First come named moves, each a turn or a mirror, each shown by rows before and after it. For each pair of rows after them, which moves, in which order, take the first row to the second? The first pair is done for you.
Bor (before => after):
[ 127, -277,  113, -111,   16,    8,  -16, -163,  223,   -6,  -70,  -16,
  297,  -82] => [-203,   50,   98, -340,  -47,   31,  106,   62,   13,  -10, -232, -167,
   13,  162]
[ 179, -272, -146,  388,  195,   47,   49, -287,   60,   79,  130,   75,
  350, -246] => [-421,  286, -152,  -53,  135,   55,  275,  123, -324,   32, -178, -174,
 -173,  221]
[-154,  385,  -19, -506, -102,   13,  239,   80,  -18,  -21, -130,  -73,
  -98,  333] => [ 418, -148,   12,  -95,  -41,   -5,   48, -301,  325,   39,  175,  148,
  412, -112]
vuged (before => after):
[-238, -377, -134,   37,  382,   72,   38, -176, -253,  472,  -59,  -38,
  427, -164] => [  10, -199, -282,  436,  301,   31, -259, -172, -340,  232,  100,   97,
  252, -393]
[-145, -221,   43, -182,  -22,    5,  -52,  141,  155,  -83, -242,   49,
   10,  -82] => [ -38, -270,   26,  -54,  -12,   -4, -107,  101,  173, -110, -176,  121,
   75, -176]
[ 325,  246, -106,  227, -169,  -95, -203,  164,   -1, -330,   16,  133,
 -213, -220] => [ -53,  382,   14, -228, -164, -103,   45,  318,  -75, -237, -232,  -53,
 -325,  109]
teser (before => after):
[ 234,  -60, -147,  259,  250,   29, -101,  -42, -135,   -6,  206,  186,
   50,  -95] => [ 187, -247,  -36,   45,  277,    1,    7, -132,   26,  125,  127,  133,
  268,  -74]
[-213, -227,  115, -556, -172,   26,  379,  167,  453,  231, -189,  123,
   55,  291] => [-208,  227,   13, -445, -389,  -16,  216,  379,  318,  -69, -197,  149,
 -399,  286]
[ -40, -114,   17,  155,  101,  -65,   64, -124,  -35,   56,   39,  -17,
  118, -254] => [ -88, -155,  101,  -40,   48,  -71,  133, -104,  121,   74,  -26,  -29,
  158, -202]
[ 282, -151,   38,  346,   86,  -18, -153, -138,  138,  219,  287,  165,
  351, -234] => [ 248, -223,  207,  -29,   -2,  -73,  -47, -146,  387,  259,  142,  112,
  446, -148]
Now pairs of rows:
(2 to 3 moves a pair)
[  48,   32,  156, -349, -177, -139,  109,   48,  306, -144, -163,  -22,
   23,  171] => [ 131,   -5, -179,  462,  138,  -25, -120,  -65, -195, -121,  177,  118,
   18,  -24] -> teser then teser then teser
[ 465,  102,   97, -117, -177,   27,  -42,  -16,  585, -104, -245,  132,
 -173,  -61] => [ 256,  435, -183,  285,  -46,  126, -143,  130,   47, -178, -128,  134,
 -495,   12] -> teser then vuged then teser
[ 292, -230, -245,  693,  152,   71, -261, -224, -164,   40,  332,  285,
  209, -246] => [-163,  551, -259,  283, -121,   51, -201,  282, -417, -205,   33,   89,
 -510,  130] -> teser then vuged then Bor
[-112,   27, -206,  334,   23,   33, -162, -121,  -68,   26,  184,  -24,
  190, -198] => [-378,  -29,  -94,  -55,   67,   79,   97,  -80,  -26,  202,   14, -169,
  278,   37] -> vuged then vuged then vuged
[ 160,   62, -140,  467,   88,   10, -112,  -99,  -98, -158,   24,  132,
 -115, -172] => [-282,   71,   74, -214,   80,   21,  295,   33,    5,   34, -320, -114,
  -80,  226] -> teser then teser then Bor
[ -90,   75,  141, -195, -245,  -50,   54,  201,  -35,  -30,  -33,   24,
 -208,   92] => [  88,   98,  104,    0, -274,  -68,  -70,  158,  -17, -124,   76,  118,
 -238,  -54] -> Bor then vuged then Bor
[ 226,   82,  110, -158, -239,  -57,  -80,  -17,  209, -172,   -9,  156,
 -117, -112] => [ 305,  -26,   78,  -23, -179,  -56, -124,  -79,  192, -133,   69,  215,
  -29, -188] -> teser then vuged then Bor
[-455,  240,  -72,  112,   54,   41,   99,   94, -300,   73,  -87,  -43,
  -38,  230] => [ -77,  -90,  235, -256, -164,  -53,  101,  -72,  378,   53, -168,    4,
  286,   62] -> Bor then teser then teser
[ -87,  -26,  116, -417,  -33, -101,  138,   91,  120,  -19, -261,  -23,
  -62,  160] => [ -39,  225, -149,  119,   33,  -30, -100,  159, -269, -161,  -41,   66,
 -313,   25] -> teser then teser
[ 275,   13,  -17,   97, -115,  -80, -263, -107,  296,  -66,  180,   30,
  253, -124] => [-319,  260,  -53, -214,   27,   -3,   54,  147,  -90,  126,  -31, -216,
  -14,  282] -> Bor then teser then vuged
[ 100, -100,  180,  456,  141,  291,  -33,   15, -120,  -66,  290,  -34,
  125,  -95] => [  57,   75,  131,  477,   92,  285,  -87,  105, -191, -151,  274,  -24,
  -44,  -47] -> vuged then Bor
[   3,   54,  177, -276, -288,  -28,  -46,   64,  110, -335, -239,  132,
 -474,   51] => [ 347, -234,   84,  145, -172,   -2, -201, -159,  161, -313,   20,  296,
 -226, -253] -> Bor then teser then teser
[ -89,  135, -118,  242,   87,  -26,  -60,  -56, -345,  -15,   98,   54,
 -263,   52] => [-268,  -16,  -15,  -39,  203,   19,  156,  -79, -279,  186,  -14,  -49,
  -72,  197] -> vuged then teser then teser
[ 136, -270,  156, -233, -446, -204,   87, -193,  566,    1,  338,  152,
  594,    8] => [-109,  175,  180, -545, -665, -238,  120,  101,  476, -176,  146,   41,
  150,  209] -> Bor then vuged then teser
[ 140,   55, -189,  421,   82,  -56, -205,  -52, -172,  -10,  185,   90,
  -20, -142] => [ -94, -232,  -73,  122,  267,   -1,   90, -135, -118,  270,   60,  -64,
  291,   48] -> Bor then teser then teser
[ 188,   69, -180,  558,  239,   87, -219, -105, -298,  175,  176,  328,
  -65, -133] => [  92, -351,  218, -195,  158,   34,  132, -236,  273,  446, -112,  185,
  402,   60] -> teser then teser
[ -55,  255, -104,  256,  -24,  -64,  -59,  186, -355, -284, -231,    1,
 -523,  112] => [ 323, -550,  182,   60,   34, -110,   57, -219,  289,  -23, -187,   64,
  256,  -91] -> Bor then teser then teser
[ 141,   -7,   -6,  113, -127,  -41, -200,  -88,   -8, -176,  106,  149,
  -51, -217] => [   9,  146,  -27,   78, -143,  -28, -152,    0, -108, -196,   38,   95,
 -192, -118] -> teser then vuged
[  52, -614,  -84,   83,  143,  145,   80, -406,   96,  276,   34,  -18,
  659,  -67] => [ -59,  471, -407,  387, -190,  106, -305,   97, -457, -303,   30,   39,
 -381,  -11] -> vuged then vuged
[  88, -101,   82,  181,  200,  -34,   44, -405,   60,  108,  115,  259,
  190, -119] => [  63,  305,  200, -180, -140, -125,  -10, -159,  211, -161, -100,  211,
 -224,  -12] -> teser then teser then teser
[ 275,   -6,  -75,  228,   34,   24, -124,   54,   65,  209,  139,  236,
   54, -160] => [ 141, -127,  -69,  150,  139,   79,   23,   26,   -9,  388,   99,  179,
  157,  -66] -> vuged then teser then teser
[-198,  170,  194, -234, -139,   12,    0,  279,  315,   44, -160,  -92,
   49,  382] => [   7,  364,   68,   67, -267,   -8, -226,  324,  266, -187,  -33,   37,
 -146,  211] -> vuged then teser then teser
[ -76,   99,   38, -341,  -44,   15,  135,   34,   82,   30,  -84, -225,
  -31,  132] => [ 201,  190,   17, -183, -199,  -44,  -88,   59,  203, -165,   -2,  -79,
 -123,  -22] -> Bor then teser then teser
[-365,  -45,  252, -234,  -24, -131,  207,  -31,   53,  161, -113,  -97,
 -117,  413] => [-253, -272,  269, -184,   28, -144,  232, -156,  146,  235,  -73,  -78,
   95,  334] -> teser then vuged
[ 349,  431, -200,  137, -240,  -45,  -47,  232,  322, -597,   64,  205,
 -465, -141] => [   7,  567, -314,  188,  -71,   45,   72,  346, -115, -458,   30,   51,
 -601,   82] -> vuged then teser
[-103,  141, -162,  251,   59,   15,  -56,  158, -369,  -61,  160,  -62,
 -151,  -42] => [ 134, -121, -115,  338,   93,   -6, -128,  -20, -192,  -40,  277,   21,
   75, -208] -> Bor then vuged then Bor
[  47,  404,  -44, -322, -235,  -36,  -68,  239,  189, -241, -134,  -96,
 -364,  -10] => [-220,  358, -288,  151,  149,  119,  -14,  195, -409,  -48,   56, -125,
 -340,   72] -> teser then teser then vuged
[  48,  158,  -74,  228,   -3,  -37, -334,   69, -180, -208,  148,  122,
 -114, -257] => [  98,    2,  -62,  270,   53,  -24, -327,   -3, -159, -133,  193,  139,
   14, -297] -> teser then teser then vuged
[ -24,  100,  -57, -198,  -85,  -41, -183,  285,  -20, -159, -187, -110,
   -3,  -62] => [ -70, -176,  -29, -219,   92,   11,  -61,  171,  -15,   47, -170, -170,
  249,  -25] -> teser then vuged then vuged
[-217,  -38,  -43,  -74,  205,  136,  197,   33, -170,  276,  -41, -221,
  118,  146] => [-224,  178,  -21, -214,   55,  101,  139,  147, -122,  143, -124, -235,
  -87,  170] -> teser then teser
[ 427,   -9,  334,   16, -176,  109, -228, -192,  335, -230, -220,   69,
 -149, -216] => [ 154,  334,  135,  230, -101,  172, -253,   -9, -116, -289, -174,   22,
 -486,  -94] -> Bor then teser
[-218, -144,   85, -136,  236,   69,   95,  -54, -213,  189, -136, -166,
  121,  151] => [ -60,  185,  -65,  197,   90,   37, -174,   56, -362,  -83,  -24,  -52,
 -197,   -3] -> vuged then vuged then vuged
[ 130,  -54,   27,  170,   52,   56,  -48, -137,  -78,   24,  107,   33,
   95, -103] => [ 101,  -72,  148, -170,  -70,    3,   38, -102,  124,   27,  -27,  -23,
  114,  -29] -> teser then teser
[ 289, -364,   38,  -91,   83,  227, -105, -150,   -5,  254,   25,  -63,
   -3,   72] => [ 276,   60,   27, -168, -156,  160, -232,   47,  -16,  -28,  -46,  -68,
 -403,  126] -> teser then teser then teser
[ 105, -170, -350,  453,  229,   84, -101, -173, -166,  167,  203,  118,
  441, -199] => [   1, -158,   61, -487, -147,  -52,  155,  -46,  438,  160, -198,  -72,
  488,   46] -> teser then teser
[  90,  201,   48,  -61, -196,  -23,    3,   59,  184, -170,   73,   67,
 -124,  -94] => [ 189,  -14,   26,   90,  -71,   12,   -7,  -69,  188,  -85,  183,  106,
   64, -188] -> teser then vuged then Bor
